Each named turn below is shown by a few rows before and after it. Which turns, in which order, take the first row of each later pair to the second? The first pair is answered.
S (before -> after):
[ -9  -4  -5   9  12 -34  15  15  17 -11   4  10  -7  -2 -19  22 -17  -8
   5  38 -40  -6] -> [-18   9   7   5  -2 -38  15   3   3  16 -33   9  -9  -1 -20  -1 -27   5
 -25  14 -22  20]
[-14 -30   8  -6 -16  20 -10  27  11   0  -2 -30  21  11  13   7  17  24
 -28 -12  45 -10] -> [  1  18 -26  -1   1  -2 -25   2  19 -25  34  -6  20   5   1  -4  11 -23
  32 -26 -32 -22]
[ -1 -18  12  20  13   6  12   8  11 -17  17   2 -12  -4  -2  23   2  -8
   8  33 -11 -20] -> [  0  21  10  17  -8  -9  10 -24  -4  13 -25  16 -10  -6 -15 -20 -10 -15
  -8  -3 -25  11]
[ -6  -1  -1 -18  -6   5  -4   2   6  14  -8   3   7   6  17  -3   4  16
 -15 -32  21   7] -> [  1  -6 -12 -10   9   5  -5   9  18 -15  24   4   8   4  16  13  10   3
  13 -13   4 -13]
Y (before -> after):
[  1  10  36 -16  22  -8 -25 -38  -4  -2 -10 -13   8   9 -12 -21  20 -27
 -29 -30 -12  22] -> [  6 -12  58   1  22  -3 -14 -30   4  -9  -7 -11  -4  15 -10   0  20 -28
 -39  12  -7  14]
[ -7   3   2 -20  21  13  -6  -3 -14 -15   7 -24  18  11  14  -6  -5  -1
   1 -34  10   3] -> [ -8   7  23  -9   2   9   4 -15 -22   4 -25 -12   6   6   6 -14 -13   4
 -23 -21  15  15]
[ -8 -16  -4  20  -3   4  15  10  15 -12  30  17  -5   4  -2   6 -12  -9
   8  28 -21 -22] -> [-12   7 -33   2   3  -2   1   2  10 -11  34  15   7   0  -2 -15 -13  -7
  20 -17 -28 -11]
R (before -> after):
[ 12  15  65 -13  -2  22   3 -32 -13  -6  -8 -17 -10  10  -4   9   3  -8
 -26 -26 -22   7] -> [-13  31   3  -7 -27  -7  17 -15 -17  21 -32  20  -4  -9  10   4 -28  18
 -32 -39  13  23]
[-16   1  18  -5 -11   1   5   9  -1   8 -15  -7  13 -13 -23  11 -11  10
 -29  17  20  16] -> [ -6   3  28  -5  -4   8   0   3   2   5 -12 -16  11  -8 -28   7  -6   1
 -26  20   5  12]
[ -4  -1  52   3  45  28 -45 -13 -34 -25  -4 -46  11  -8  -4 -35   4  30
 -10 -33   9   1] -> [-19  31  16  11  25   2 -39 -24 -42  -5 -28 -15  13 -20  -2 -54 -21  33
  -8 -55   9  21]
F (before -> after):
[ 47  -4   2 -24  15  26  32 -18  33  -6 -14 -17 -19  33  -7 -28   8  11
   0  -7  18  13] -> [ 30   5 -44 -13   7   6  47  -1  32  -3 -11  15 -18  20   5 -16 -18  17
  12   2  30  14]
[-24  -8  13  39 -32 -11  17  -7  -8  32 -32  26 -24 -22   1  14 -27 -24
  -7  42 -13   8] -> [-17  -7  43 -16 -16  18 -16 -19 -31  32 -37 -34   1  -2  -6 -30   7  -9
 -21 -34   1  31]
[-23 -24 -43 -30  28  13 -21  36   9 -10  27 -12  33  -3  30  14   2  29
   8 -38  41 -15] -> [  2 -39   6  26  19   8   5  22  29 -24  23  10  -7  -3  12  56  -8 -15
   3  65  -3 -41]
Pairs:
(two turns a pair)
[ 23 -10  53  -4  12  20 -20 -19   1  -1   4 -32  -7  22 -24  -2  27 -22
 -12   8 -22  -8] -> [ 17   8  39 -14  13  17 -24 -28  -5  -1   1 -33   1  19 -23 -19  25 -21
  -8 -22 -28   1]  Y, Y
[-27  27 -63  13  -2 -25 -27   4  -8  50 -32   2  18 -15   1 -78 -14  21
 -17 -74  45  73] -> [ 34  -6  33  17  60  25 -57 -14  23 -41  53 -53  -1  16 -28 -36  44 -64
  35   9 -63   8]  S, R
[-21  30 -16   0  -3 -30  -3   5 -12   2   4  16   9 -17   0 -41 -15 -38
   4 -12 -11  10] -> [-32   6 -22 -14   0 -25  -3  30 -13   6   0   1  18 -17  16 -30 -12  -7
  -7 -15  34  11]  R, Y
[-15 -10 -28 -12  -4 -15 -27  -7  -1  13   1   9   4 -13  -6 -35  13  13
   7 -23  24  -7] -> [-17 -13 -18  -4 -12 -13 -20  -7  -4  22  -9  10   0 -12  -6 -35  11  17
  -5 -20  29  -2]  S, Y
[  5   8  15 -24   4  12   1 -12  -4  16 -35 -17   7  15  11 -29  -6  37
 -28 -34  20  49] -> [ 16   0  40 -27  12  25  -4 -17   1   4 -28 -32   6  21   3 -28   8  25
 -23 -28   6  43]  R, R
[  3  26 -49  -2  28   6 -24   7   6   1  45  -2  11   2  -2 -26  12 -34
  55 -36 -38  -3] -> [ 22  -3   4  32  26  11  -4  10  20 -12  42  -1 -19  10 -10  11  17 -55
  36  43 -49 -23]  R, F
[  0 -14 -16   3 -16  -8  16   3   2  13 -21  23 -25  -1   0  28 -20 -11
 -20  36  21   0] -> [ 16  -3  19 -37   6  23 -18 -23 -12   1  -4 -30 -10  16 -16 -10  12 -24
  -8 -17  -7   4]  S, F
[ -7  -3 -77  42  26 -21 -15  13  37  -3  44 -19  22 -26  22  24 -49   9
  64  26  -5 -34] -> [  6  32 -54  44  22 -26 -23 -28  31   2  32 -15  13 -23   2  -6 -51 -24
  72  14 -53 -26]  R, R
[  6   3 -27  28   0 -18  13  -5   5  29 -17  22  -3  -7   4  -7 -16 -11
   4  15  17   4] -> [  5   3 -49  15  14 -14   1   5  12   6  10  16   9  -4   9   0  -5  -9
  26  -2  14  -8]  Y, Y
[ -6  -5 -11 -47  13  55 -44   7 -22   9  -6 -16  -2 -19  22   8   2  35
   0 -15 -10  -5] -> [  6 -12  25 -33  11  63 -39   0 -18   2  -9 -20 -17 -13  15  16   8  16
  -7  14 -28 -12]  F, F
[ -7  20  33   8 -29   3  44 -28  -3  31 -43   3   9 -18   9 -23 -26  -5
 -35  50   1  15] -> [  3 -21   5 -17  19  30  24  20  16 -29  46 -23  26 -10  32  18   9  -3
  13  61   5 -29]  F, S
[ 16 -41  37  -6  17  38  21  29   7 -11  23 -11 -32   9  13  12  22  17
   7  53  14 -33] -> [  1  45 -22 -33  -6   6   5 -20 -20  25  -9  10 -13  -6   1 -70  -1  10
  27 -51 -19  12]  R, F
[  6   1  27 -15  25  27  -8 -12  -9  -2  18 -25  -3  -7  17  12   8   0
   7  21  -3  -7] -> [ -8  28 -13 -22  14   9 -10 -19 -16  18   2  -7   8 -15  21 -11  -8  13
  12 -18   1   8]  Y, R
[-14   4  -8   8  -6 -29  17   9  -9  -1   1  20  -4   5   7   3 -16 -18
  -2   8  -3  -6] -> [-17   8   3  -3 -11 -19   8  -1 -20   9 -13   6   3   7   4 -14 -11  -8
 -14 -16   8   3]  F, R
[ 26  13  -2 -20  25  -5 -63  -2   0 -20  31 -28  19  15 -19  -3  42  -5
  -8 -31 -39 -26] -> [ 16   5 -48   3  22 -24 -44  26  17 -28  48   7  16   0  -4  24  23   0
  10   6 -28 -44]  F, R
[  8 -39 -23 -12  37   5  -3  61 -23 -27  20 -28 -14 -25  14  19  27  67
  12  14  38 -13] -> [ 23 -19  12 -41  41  18 -26  23 -38 -25  11 -61  -8 -12 -10 -24  45  47
  13 -32   7   3]  Y, R
[ 10  13   5  28 -28 -13  24 -11   5  22 -39  46 -27   7  -9  -9 -13 -13
   3  26 -20   6] -> [ 18 -32  43 -18  -4  32   2  12  -3  10 -23 -24  -7  31   2  -9  31  17
 -20  -3  25   2]  R, F
[-13  42  26   5 -25   2  19 -26  -7  20 -47  10 -18 -10   0 -25 -37 -14
 -14 -28 -37  12] -> [ -9 -27  58   9 -10  26  31  23   4   5 -29 -14 -23   2  14  26 -15  14
 -37  24  18  -9]  R, F
[-13 -10  41  -8 -13  24  15  12 -28   6 -16 -25   7  16   5 -11   4  39
 -20  -7  41  13] -> [ -4  18 -18 -11  12  16  -1  13 -11 -38  50 -11  14   6   4   3   6   5
  54  -7 -18 -18]  S, F
[  3  37 -34   0 -17 -15 -18 -14 -11   6   2  26   5 -12 -22 -30  -2 -25
  23 -24 -53  18] -> [ 17 -19   4  27  -3  -3  -5  16  10 -18  26  24 -14  -9 -16  30   6 -30
  15  56 -42 -14]  Y, Y
[  3 -11  11  -1  15  20 -23  -8  -5  -5  28 -18  -6  11 -20 -20  22   5
 -17 -11  25  11] -> [-10   5 -40  21   3  -8  -6   1  -1   6  23  27  -8  -6  -8  -9  -9   8
  -5  -3  30  15]  F, Y
[ -2 -17  67  35   2 -16  37 -19 -25  25 -47 -25 -30 -11  -3   3 -22   2
 -31  29  -6  46] -> [  3 -26  12  45  34 -23  30   8   4 -22  30  -5 -28 -19   8  45 -17 -22
  34  65 -38   4]  R, S
[ 31  10  42   1  33  21 -24 -26  -1 -29  32 -16 -15   5 -16   6  20 -45
  33  22 -68 -10] -> [ 16  18  -9  32  24  -6  -4  -7   8 -25  31  32 -22 -16  -6  27  -8 -45
  47  54 -62 -12]  F, F
[-17 -16   6  21 -19 -22  18  25  11   4  -1 -16  -1   1   7  27 -32  26
   5  11  30  29] -> [ -6  20 -10  24 -19 -38   8  -2  14  -5  12   4  -2  -5  -5  11 -42  -2
  36  -5 -19  27]  S, Y
[ -7   7 -40 -10   3   6   4  12   0  -4  27  -4   2 -10   9   3 -10  22
   4  -5  15   2] -> [ -1   5 -30  -7   8   6   4   7   6 -17  39  -6   0  -9   3  12  -6   5
  16   5  -4  -9]  R, F
[-32  12 -36  10 -11   2 -13  -5 -23  18   5  18   2 -13  11  -4 -12  17
  12 -10  15   2] -> [-10 -16  14   4  11  30 -26  -7 -14 -13  28 -19  -5   9   1  11  17  -2
  13  18  -5 -18]  S, R
[ 10  50   2   6 -15   6 -12 -42  15 -19  -7 -33 -27  14  -2  19   8  -6
  19   2 -52 -26] -> [-22  27 -29   3 -42  -1  10  -9   7  14 -45 -23 -16   4  21  21 -10  49
 -20 -12  31  -6]  S, F
[ 17 -28   4 -31  43   6  -8   1  -6 -45   9 -29  12  -6 -24  18  29   9
  26   5 -48 -27] -> [-13   7 -40 -36   7 -21   1  -3 -29   6 -48  -2  24 -19 -19 -21  -3  44
  -4 -50  -8  17]  F, S
[ 17  21 -37 -33  -1 -17 -12  -2 -17  -4  34  35  21   4   1 -31  38  10
  19 -30  28  -5] -> [ 17  16 -11 -34  -6  -8 -16  -8 -28   2  16  17  21  13  -5 -40  46  13
   5 -41  33   6]  R, S
[ 33  49   2  20  26   0  -4 -29  -1  -1  29  34 -13  -6   7  -1   8  -7
   5  16 -26 -32] -> [ 12  45 -36  -7  24   1 -10  -5  -9  14  22  26   9 -10  23 -14   6  33
  -1 -33  24 -17]  F, R
[ 18  -6  13  -4  10  22 -19 -19   6 -33  23 -21   1  18  -2  -5  23 -20
  -3 -15 -34  -1] -> [-10   9 -53  14 -20 -17   7   1   6   5  -9  29  -1  -5  16   1 -16  13
 -15 -12  10  16]  S, F
[  5  -7  -3   2  10   4 -12   9  19 -32  40 -11   1   9  -7  13  10 -22
  24  13 -19 -19] -> [ -4  -5 -21   8   9  -2  -9  16  20 -27  41  -1   4   3  -6  13   3 -20
  25  10 -14 -18]  F, F
[  9  28  16 -22 -23  14 -33  -4 -15  12   5 -39   7   2 -54 -49   6  -1
  17 -45 -28  32] -> [ -3 -30 -31  14 -16   4   2  66  19  -8  43  -8  -2  -7 -20  33  -6  27
  28  39  24  -9]  F, R
[ -9   3 -10  37  -8 -14  23  -1  13  15   9  12 -17 -31 -13  24  -3 -27
  -7  14  10   0] -> [ -5  16  -4  34 -11 -13  11 -23   6  19   0  10 -17 -30 -17   2  -3 -35
  -7  -1 -10   8]  R, S
[-24  14  -8   4 -18 -12  -1   2 -13  28 -26  22  11 -21  22 -12 -16  26
  -7 -42  28  28] -> [-17 -32   0  15   1   5  11  39   6   1   7  12   9 -17  36  36  -6  30
   0  12  40  -5]  R, F
[ 10  -1 -12 -35  51  34   3  -6  -1 -27  55 -32  31   1  -2  -1  50 -20
  62 -40 -19 -33] -> [ -3  42  19  26 -22 -12  48 -55 -19  54 -63  32 -10 -18 -21 -32 -12 -29
  -9 -14 -22  16]  R, Y
[-30 -11 -57 -20   8 -20  -5  24  -5  -1   0   9 -14 -16  14 -11  -9  23
  13   0  25   2] -> [  0 -18  29   1  13   0  -2 -12   2 -15  -7  -9 -41   0 -13  -3   5 -22
   0  49 -29 -14]  S, F
